One vector is turned by the same rotation once a step. Each row is the vector after some number of steps, and that number follows the row.
The counts run from 0 to 712.
[ 91 148 155 132 124 140 181 122 136 177 146] | 155
[ 97 147 121 138 178 109 155  89 135  84 143] | 424
[132 178  96  82 142 157 143 139 120  98 151] | 307
[152 103 107 129 137 175 131  96 113 106  90] | 300
[104 100 134 127 151 165 143  82 132 100  98] | 507
[105 101  91 135 167 110 132  88 123  98 132] | 11
[124 137 172 139 149 158 159  79 122 137 152] | 428
[117  91 132 135 123 166 163 107 152  77 126] | 439
[108 127 140 157 134 157 149  97 102 167 141] | 174
[160 132  71  96 140 106 151 120 123 161 157] | 620
[103 155 102 127 184  99 147  94 147  99 125] | 218
[118 172 104 142 129 173 134 154 118  91 158] | 375
[101 166 101  77 141 141 148 151 128 132 161] | 1
[146 127  48 137 117 122 147 146 132 110 121] | 61
[123 140  75 135 134  88 169 129 145 140 117] | 453
[ 78 138 135 115 170 134 143 101 113 145 165] | 206
[109 166  85 102 137 138 145 157 112 138 164] | 394
[104  98  96 172 141 107 146 104 132  95 133] | 658
[121 149 145  82 129 156 178 124 150 153 153] | 223
[118 148  71 121 126 154 135 147 123  83 115] | 81
[110 116  77 100 134 144 138 137 132  81 135] | 609
[103 162 142 153 167 160 134  94 103 113 110] | 289
[128 120 108 142 175 121 135  84 125  87 112] | 523
[155 154  75 101 128 151 132 129  96 130 160] | 601
[ 99 135  89 150 179 115 134 101 118 115  97] | 591
[122 140 131  99 115 147 183 121 174 114 109] | 644
[107 120 153 151 150 153 165  91 145  90 125] | 134
[138  88 103 128  86 157 166 132 150 109 124] | 351
[187 125 113 134 130 154 147 100 115 112 158] | 534
[140 120 103 164 122 171 144 106 119  92  88] | 574
[ 83 119 120 127 142 170 127 124  96 115 171] | 598
[106 159  99 159 132 162 132 139 113  72 136] | 169
[133 132  61 133 141 105 146 131 116 162 104] | 179
[151 153  95 145 134  96 167 117 126 155 136] | 552
[ 84 171 133 165 158 113 149 114 124 114 155] | 51
[ 48 142 118 145 143 119 163 125 137 135 121] | 373
[149 168 141 141 136 170 149 114 137  76 151] | 34
[123  95 106 131 126 184 131 105 117  97  91] | 693
[ 79 153  93 118 160 107 146 127 134 122 103] | 286
[133 198 127 125 121 152 178 134 141 139 113] | 358
[153 119  96 113 107 184 145 135 110 157 122] | 585
[102  97 107 128 103 181 152 143 136  97 112] | 371
[139 152  83 159 145 119 146 106  87 161 113] | 484
[133 110 133 119 142 174 149  86 133  70 112] | 320
[ 68 117 109 100 143 131 159 123 146 140  93] | 695
[138 164 118 115 165 130 154  95 105 165 137] | 4
[137 183 121 123 112 157 176 143 149 106 110] | 152
[143 115  83 155 162 131 124  85  99 110 123] | 503
[131 117 147 127 139 131 176  86 133 178 152] | 635
[115  98 123 157 132 173 136  93  93 156 143] | 380
[ 86 109 115  97 147 104 168 105 156 136 113] | 421
[103 151  85 109 111 147 152 160 107 155 172] | 275
[ 97 131 145 118 135 121 178 119 141 167 163] | 548
[180 136  96 138  99 170 157 136 111 145 131] | 466
[145 142 110 115 147 164 135 113 128  65 113] | 14
[164 140 124 148 142 163 139  86 100 109 169] | 328
[122  86  74 133  95 147 151 146 130 126 123] | 470
[ 95 122 132 165 144 151 163  96 134 122  79] | 575
[138 170 117 110 148 148 157 114 104 181 121] | 191
[135 143 117 159 144 117 174 100 151 131  89] | 250
[ 81 138 117 130 171 148 122 105 104  92 168] | 511
[120  76 139 149 140 130 156  73 138 121 114] | 27
[139 159 116 139 146 191 123 104  89 110 136] | 701
[106 108 102 132 135 129 162 115 123 175  93] | 282
[ 87 177 100 114 144 129 154 149 128 150 145] | 580
[134 130 117  92 132 178 159 126 148  97  98] | 712
[139 124 120 113 102 148 186 129 142 172 156] | 243
[166 108 105 126  99 136 180 126 139 153 128] | 144
[161 135 123  91 114 157 172 114 130 165 142] | 124
[151  72  95 143 101 161 163 117 135 117 135] | 145
[ 92 177 123 172 156 134 141 110 117 115 126] | 170
[116 143 127 102 109 188 155 147 117 159 143] | 684
[140 129  89 131 172 111 147  84 121 138  96] | 504
[103 143 115 176 154 119 148 102 136  87 115] | 150
[131 151 107 127 159  93 177 101 153 125 108] | 131
[ 90 119 134 156 133 193 136 121  98 124 159] | 479
[ 94 125 126 126 148 155 134 121 124  86 193] | 324
[162  90 102 126 124 187 138 104  96 134 132] | 399
[ 79 137 149 124 154 160 149 102 122 137  95] | 595
[ 89 107 140 139 148 166 133 100  94 155 155] | 293
[105 115 124 103 131 183 134 114 114 105 179] | 411
[111 170 133 154 162 123 156  96 129 116 167] | 444
[149 146  91 104 154 107 170 105 151 129  92] | 318
[ 96 166  84  81 148 121 143 145 136 116 120] | 100
[145 134 130 100 120 193 140 117 111 127 158] | 105
[135 124  88 162 157 118 132  86  99 140  99] | 690
[113 127 115 113 137 158 140 131 124  87 200] | 530
[166 109  91 149 119 180 137 108  95 127 114] | 280
[118 102 121 164 131 136 169  92 127 173 109] | 468
[ 74 159 104 130 140  99 169 144 158 132 129] | 560
[176 132  74 155 108 146 151 134 118 102 108] | 367
[122 125  93 129 131  92 167 125 136 169 168] | 40
[114 125  68 144 133  93 166 132 139 161 121] | 60
[156  82 126 112 113 178 155 106 116 123 157] | 125
[159 144 101 143 130 112 178 102 157 148  98] | 44
[ 68 154 107 137 166 120 142 119 120 123 110] | 492
[103  91 121 136 143 162 127 101  89 149 167] | 499
[127 167  89 130 122 157 142 154 135  79 110] | 474
[135  84 111 144 119 184 135 107  93 141 136] | 586
[124  84 140 146 126 147 158  82 144  96 114] | 233
[103 114 121 137 114 192 133 127  96 138 168] | 685
[130 133 124  96 142 149 161 108 108 194 125] | 703
[158 162 125 128 119 167 160 125 130 100 160] | 240
[166  96 112 114 116 163 167 107 147  96 114] | 232
[123  94 109 110 150 119 165  88 132 180 116] | 8
[115 162 100 144 152 154 117 126  83  98 165] | 189
[138 157  92 122 135 170 122 127  87 102 170] | 395
[137 103 106  95 108 130 180 126 144 170 172] | 636
[109 176 132 147 166 105 165 112 149 117 147] | 238
[114 192 118 156 151 116 165 119 119 157 157] | 258
[142  94 105 130  97 160 161 131 121 134 178] | 244
[119 107 101 115  94 154 189 133 165 114 114] | 557
[129 157 154 121 126 142 187 108 146 170 147] | 36
[116 110  83  94 145 101 154 112 121 160 147] | 314
[ 77 117 131 127 163 137 135  99 136  84 163] | 118
[101  77 111 140 141 101 163  89 139 147 133] | 333
[118 143 129 117  99 178 172 143 151 106 110] | 458
[127 188 112  85 162 135 162 124 138 116 119] | 612
[131 149 139 147 111 188 166 130 126  92 135] | 153
[108 166  74 130 142 107 159 150 142 123  96] | 473
[ 98  76 113 163 120 142 158 111 141  98 132] | 352
[ 74 119 139 105 153 143 155  93 146 140  98] | 508
[137 169  95 141 147 120 151 114 107 182 129] | 278
[103 141 125 160 149 132 146 106 130  70 167] | 237
[ 95 149 138 107 118 134 179 138 145 148 154] | 342
[127 163 111 123 153  95 159 105 136 152 170] | 532
[ 86 128 111  71 134 141 157 138 141 122 132] | 509
[ 99  80 128 130 153 130 152  79 136 119 114] | 420
[111 106 123 162 140 122 157 100 117 151 182] | 39
[156 151  76 109 144 128 145 118 105 169 117] | 92
[106  78  88 151 134 156 133 120 109 112 120] | 78
[145 179 117 149 147 110 173 101 123 165 156] | 651
[108 108 135 172 130 149 158 101 116 169 146] | 567
[127 118  74 120 117 110 168 153 160 109 125] | 148
[120 157 146 147 159 175 132 107  99 105 132] | 495
[158 130  96 130 131 144 141 113 109 110 183] | 22
[123 144 161 122 155 181 135  85 109  99 138] | 614
[154 132  77 133 109 123 158 140 145  86 121] | 454
[123 165 116 145 167 144 126  89  89 121 163] | 3
[125 161 125 161 159 140 143  98  91 168 139] | 583
[139 166 132  79 143 171 154 117 123 157 129] | 104
[103 125 100 124 169 144 128  99 120  68 137] | 610
[ 93 112 117 156 141 150 138 111  90 170 160] | 686
[130 135 116 126 155 174 130  89 119  76 101] | 201
[145 146  90  93 127 120 157 142 118 129 179] | 21
[120 188 112 138 139 119 174 139 135 140 147] | 52
[136  96 131 145 154 154 145  71 132  96  99] | 114
[176 140 107 160 122 151 140 121 112 108 172] | 141
[ 98 137 151 155 127 138 170 107 121 172 152] | 361
[105 143  93 114 122 130 152 148 106 176 161] | 481
[165 112 100 104 133 164 143 102 141  83 103] | 113
[111 155 114 180 148 144 146 106 128  63 138] | 356
[120 155 130 124 123 141 185 124 157 131  88] | 457
[154 140 115 137 179 122 145  77 102 162 137] | 210
[ 80 163 115 125 127 124 170 146 135 145 161] | 461
[121 148 117 159 148  92 157 106 121 150 176] | 345
[111 102 110 114 130 104 185 103 165 141 111] | 28
[100 138  98  83 131 121 168 139 168 117 145] | 628
[126  98 122 150 111 164 169 108 146  86 116] | 46
[116 182 141 130 151 120 174 107 157 134 114] | 544
[ 98 125 117  74 128 158 154 141 150  94 160] | 323
[171 141 105  99 139 139 166  98 121 170 121] | 211
[158 134 140 164 119 171 158 101 118 111 160] | 447
[ 99 115 101  91 132 168 139 140 129  84 158] | 510
[130 177  98 112 137 185 133 136 101  90 137] | 494
[145 160 126 101 145 158 146 115 135  72 132] | 220
[117 112  94  93 112 127 170 136 167  99 131] | 29
[173 112  95  89 120 152 172 114 143 134 106] | 418
[ 95 112  99 131 151  83 169 111 168 126 122] | 540
[139 151 134  92 146 151 160 103 122 178 141] | 310
[155 127  86 104 111 164 151 139 120 134  72] | 692
[ 89 153 111 114 108 134 181 156 155 126 152] | 255
[151 111 124 120 136 114 179  87 143 174 111] | 536
[104 107  96 131 164 128 134  97 129  70 139] | 217
[156 147 139 169 123 179 149 113 102 120 159] | 54
[133 108  98 123  89 146 180 139 128 165 126] | 263
[127  85  75  78 121 134 164 126 145 142 130] | 9
[128 123  91 144 156 151 115 105  78 126 170] | 90
[143 120  54  96 143 131 137 138 119 108 130] | 708
[130 150 127 107 148 190 132 110 128  74 118] | 407
[116 148 137 174 148 150 160  94 131  95 111] | 662
[ 92 141 120 112 127 146 174 126 145 147  81] | 576
[103 181 140 172 146 124 167 114 126 119 117] | 357
[ 85 137 153 110 142 131 173 106 155 145 143] | 528
[138 139 135 111 153 133 159  75 118 177 134] | 516
[132 137  69 129 126 145 132 150  96 131 170] | 482
[108 160  96  81 152 120 153 134 117 160 167] | 207
[ 84 119 136 115 147 178 134 103 109  94 168] | 205
[111  95  80  97 107 156 161 148 133 141  99] | 283
[128 178 120 105 156 114 161 120 133 143 168] | 326
[ 51 129 129 137 160 139 136 115 121 123 132] | 186
[185 104 100  97 123 164 150 105 123 135 122] | 212
[108 148 100 100 134 145 143 135 142  69 163] | 629
[115 170 150 119 176 149 155  85 121 146 116] | 103
[109 126 117 156 156 139 147  85 117 127  71] | 182
[119 161  98 137 149 172 129 125 108  71 118] | 288
[141 143  84 121 148 117 151 105 118 166  74] | 691
[112 127 157 169 119 187 154 110 114 131 154] | 360
[ 95 115 139 109 158 133 168  76 154 132  91] | 115
[116 151 127 156 166 102 158  95 147  99 105] | 337
[162 167 116 126 115 145 178 130 129 155 142] | 652
[106  81 101 155 109 165 148 131 135 104 108] | 165
[154 147  87 106 132 150 133 142  95 117 183] | 208
[164 114  98 160 147 124 139  84 114 110 154] | 229
[101 138 161 107 157 152 155  83 117 154 139] | 615
[101 127 112 130 124 150 164 128 118 198 140] | 175
[131 135  84 156 176 120 124  86  90 141 138] | 297
[ 96  85 106 154 111 155 157 130 141  87 134] | 558
[174 142  78  87 140 121 158 108 136 133  97] | 112
[106 132 114 187 145 117 144 114 106 140 175] | 158
[ 68 129 130 150 145 143 146 117 109 174 155] | 480
[145 182 118 118 121 168 167 138 110 167 125] | 378
[135  97 131 136 148 153 145  65 101 146 131] | 7
[144 152  87  78 148 128 156 131 150  91 114] | 13
[177 121  80 135 123 139 155 114 136  71 130] | 641
[131 108 118 102 113 189 139 124  98 143 158] | 498
[117  86  70 140 147 131 114 107 103 104 132] | 197
[119 141 111 175 157 126 156 102 127 111  89] | 63
[150  94 108 146 145 162 131  88 104 122 108] | 94
[ 90  83 108 125 162 113 145  91 128 145 101] | 607
[141 133  92 133 135 173 136 120 121  78  90] | 387
[120 125 100 133 167 103 139  95 109 162 164] | 619
[150 131 100 169 132 136 147 106 135  73 113] | 455
[168 131  86 120 124 134 141 122 117 110 169] | 228
[ 67 137 117 124 173 123 134 102 116 104 142] | 305
[141 155 111 124 158 139 155  95  93 185 116] | 397
[149 108 114 184 121 167 148  99 109 137 135] | 467
[ 73 162 109 113 166 126 139 124 112 155 152] | 393
[101  87 104 154 138 132 152  93 109 173 120] | 587
[108 107  98 131 136 138 147 125 142  68 148] | 30
[132 118  97 160 143 125 144 106 136  70 131] | 336
[120 116 115 136 119 118 189 109 157 153  89] | 556
[ 87 123 126 125 162 132 131  99 100 139 182] | 412
[141 146 105 193 147 126 140 104 100 140 148] | 670
[115 173 122 145 168 141 132  98  87 141 145] | 190
[111 178 121 104 132 156 166 133 129 140  91] | 84
[147 113  74 132 140 150 110 117  84 110 157] | 296
[130 117 135 105 125 181 153 111 140  72 126] | 526
[147 126 104 175 151 106 152  80 126 124 115] | 43
[147 120 116 182 140 138 158  90 111 139  93] | 162
[126 109 115  83 118 168 144 133 111 121 180] | 617
[ 95 130 138 157 145 122 145 113 114 112 193] | 138
[ 76 144 114 134 167 133 133 111  97 150 163] | 599
[100 141 134  95 118 153 183 139 160 125 156] | 136
[ 97 106  98 146 137  92 175 114 155 141 120] | 147
[136 119 135 182 127 160 158  96 102 147 134] | 261
[112 111  72 166 153 124 120  96 104 117 126] | 384
[124 147  56 130 113 122 165 154 138 119 107] | 267
[170 108  90 166 129 131 142 108 118  98 149] | 42
[100 129  87 129 143 119 160 129 108 185 144] | 687
[122 112 105 152 109 161 147 145 107 116 190] | 157
[124 138  86 172 148  91 155 113 107 165 132] | 365
[106 168 149 163 152 164 142 100 105 126 109] | 682
[101 119  75 151 144  95 152 132 135 142 117] | 266
[ 93 147 117  87 123 173 157 144 136 131 100] | 390
[126 119 119 166 141 149 144  87  95 171 108] | 75
[ 77 113 132 118 160 108 163  95 155 127 126] | 627
[113  97  87  96 135 125 164 116 120 187 125] | 195
[107 113  86  82 126 128 162 146 160  99 136] | 422
[140 146  84 157 115 150 133 139  91 117 183] | 669
[128 162  89 148 134 101 165 125 116 178 148] | 159
[ 90 127  90  90 124 151 147 156 137 104 121] | 696
[137 109  91 162 161 104 148  83 133  85 129] | 130
[118 162 134 129 171 164 127  99 103  85 139] | 102
[112 109 135 114 114 177 169 123 149  81 127] | 645
[136  87 127 120 129 166 136  95 102 132 170] | 312
[127 163 118 155 136 191 134 129 105  87 120] | 681
[151 139 103 144 161 148 117  93  81 112 176] | 209
[138 180 102  85 145 137 149 136 121 130 153] | 513
[108 126 121 132 153 105 155  96 118 165 182] | 226
[125  91  86 154 122 151 125 122  90 130 155] | 177
